One turning vector, and how many ticks it has turned
The counts run from 0 to 738.
[ 67 146 169 130  60  90 121 150 156 104 149  79 126 107 118 134 110 127
 136 104 146 122 119 126 112 148 163 100 105 108 123 160]
381
[138 158 115 123 126 120  48 127  97  95 119  94 122  87 119 150 134  91
 138 153 139  91 152 123 127 155 177 118 141 136 143 182]
654
[ 46 111 132 129 156 135 120 173 144  60 119 157 120 145 120 123 115 124
 152 129 111 109 132 168 102 144 131 103 131 162 149 141]
632
[ 89  89 179 104 142 113  93 143 144 106  95 139 106 117 121 131  86 162
 134 143 158  95 190 141 122 128 108 123  76 169 128 151]
357
[114 121 111 144  84 150 124 120 131 117  89 146 125  69 134 167  96 123
 110 125 131 107 175 148  98 132 139 113 183 139 107 140]
137
[133 152  94 156 156 195 104 123 150 103  96 115 116 100 133 150 114 131
  88 128 150 161 165 135 130 183 145 123 126 134 125 164]
540
[140 128 147 126 152 187 118 137 137 119 111 129 135  96 112 167 163 104
 125  83 182 141 179 110 138 204 110 147 121 111 148 112]
528
[131  93 169 171 125 115 124 172 137 110 114 115 119 185 119 156  82 146
 136  82 126  92 164 121 149 154 125 153 136 114 100  99]
13
[ 93 147 138 162 105 142 105  95 135 135  74 163 133  97 128 149 107 132
 142 137 176 113 178 143 105 143 150 133 191 104 114 109]
235
[125 169 136 145 125 154  74 122 142 119  85 146 149  55 148 165 147 117
 142 122 172 128 156 126 115 157 114 116  91 127 109 122]
446
[112  95  95 161 107 167 110 151 141 115 145 170 153  81 116 141 108  68
  85 120  84 111 115 148 141 154 118  92 128 118 119 117]
712
[ 83 104 130 138 165 126  94  85 129 133  85 175 140 103 158 129 127 133
 153 115 185 126 163  94  98 158 142 138 174 127 134 108]
333
[ 84 132 163 139 137 125 148 146 144  97 174 117 116 134 141 146 137  71
  95 121 140 112 115  57 116 121 148 135  75 116 119  84]
186
[105 115 166 146 101 141  73  94 145 122 184 126 146 114 154 102  84 128
 112 128 138 116 136  83 153 132 112 124  90 107  96 100]
685
[102  99 145 151 101 167 105 105  90 127 144 161 120  99 112 112  96 102
 131 134 118 100 166  82 118 112 138 148 178 114 123  83]
411
[110 120 143 158  89 114 155 174 132 100 119 119 111 154  83 153 101 138
 116  70 124 127 145 152 118 167 158 110 139  98 158 138]
303
[115 120  96 167  99 131 118 202 157 116 119 121 100 140  93 168 102 117
 118  93 109  83 132 116 141 123 120 137  94 121 134 114]
288
[137 141 146 159 137 137  62 135 133 169 140 141 138 147 123 125 103 129
 119  80 187 131  94 107 146 177 156 151  75 139 142 113]
680
[ 84  95 105 163  82 104 116 199 180 105 121 102  97 128 124 158 103 122
 120 100 108 106 143 122 124 114 139 127  92 112  96 151]
287
[121  85 149 128 155 146 130 142 156 107 105 157 128 162 142 149 101 145
  96  69 166 162 110 140 142 188 139 111 130 145 136 122]
29
[100 170 155 127 133 108  99 145 163 153 159 173 125 109 113 131 107 107
 147 156 174  98 102 155 123 136 139 165 106 133 131  99]
159
[137 124 142 145 127 139  42 103 113 176 142 145 147 136 128  95 113 120
 137 107 177 127 114 105 153 181 132 123  80 124 145 123]
681
[108 142 139 144 155 134 109 147 145 121  97 142  86 106 128 128  92 115
 173 155 175 103 185 166  86 107 136  92 157 135 129 165]
733
[111 153 133 153 165 149  82 143 127  97 173 158 164 150 140 132 112  72
 128 142 112  90 136 155 143 159 137 140 157 103 116  94]
324
[ 94 128 136 164 140 204 134 142 169  97 133 157 109 119 136 140  87 115
 155  98 164 154 125 112 101 118 114  98 138 163 125 106]
621
[ 62 166 175 137 111 140 126 139 131 128 191 144 121 141 116 104 110  95
 111 115 178 147 127  99 125 133 144 114 128 120 172 136]
394
[124 151 173 117 115 101  68 150 107  98 108  96 110  86 126 149 138 106
 163 138 147 112 134 117 113 139 197 117 136 149 148 167]
655
[ 82 114 163 157  64 128 109 142 126 117 162 149 106 108 125 133 131 105
 111 130 134 136 182 121 121 132 133 103 116  65 137 133]
298
[107 155 146 153 153 157  82 136  96 128 164 166 127 138  94  95 104  82
 152 107 125 116  90 117 118 160 157 105 149 124 167 111]
406
[111 192 177 135 129 113 104 169 119 108 129 115 115  80 117 160 129 112
 154 142 164  89 123 121  90 126 188 132 121 168 143 152]
656
[ 83 119 155 130 140 144 109 154 140  96 152 154 175  97 136 120 134 111
 137 105 152 133 159 156 135 206  92 122  89 116 135 117]
532
[ 88  59 123 107 112 138 120 138 154  84 119 131 144 118 125 173 157  65
 123 135 148 142 145 115 143 194 133 118 154 103 150 134]
627
[104 142 153 126  97 123  91 106 155  91 130 110 111 103 124 159  91 133
 127 165 138  68 202 173 122 117 120 128 167 110 111 146]
149
[ 99  86 161 131 144 139  96 113 145 119 126  89  78 166 122 127  90 137
 157 119 185 140 147  69 129 121 144 111  83 128 153 137]
181
[177 159 140 174 127 163  54 144  85 155 138 117 129 125 116 130 121 119
 124  89 147 128 147  76 130 154 149 151 136 114 139 128]
3
[ 94 163 183 153 128  80  81 154 144 110 140 106 117 116 162  99 119 142
 122 125 138 111 135 118 100 134 165 146 107 111 105 136]
671
[104  88 113 162 131 163  82 139 126 150 124 160 103 130 161 109 108  88
 127 126 157 149 162  94 118 120 146  88  80 118 119 146]
196
[ 90  66 158 135 109 156 126 146 145 110 133 130  65 150 139 132  89 121
  78 112 123 154 150  93 148 127 120 127 146 135 133 154]
702
[125  65 176 122 141 106 116 155 138 122 125 171 147  88 151 129 121 103
 121 145 154 116 178 154 119 181 136 136  97 122  84 115]
435
[ 90 115 131 144 113 117 121 162 150 126 106 160  97 104 104 133  93 122
 123 129 121  97  90 111 108 116 153 143  46 165  96  82]
272
[ 98 163 155 158 101 146 101 165 146  87 101 183 110  85 137 150 123 133
 122 121  96 107 133 150  90  97 143 103 173 157 127 109]
135
[119 135 105 179 152 140 117 143 124 128 130 133 125 166  82 134 102  99
  96  89 122  93 131 134 125 156 168 125 160  93 167 107]
402
[131 151 181 110 140 120  96 137 145 104 160 144 142 122 108 156 103 126
 121 120 162 113  90 165 141 194 175 152 142 163 137 118]
241
[116  59 129 127 120 122 113 156 133 100  74 180 124 155 141 175 122 117
  94 114 133 111 177 144 145 171 140 104 148 111 144 128]
126
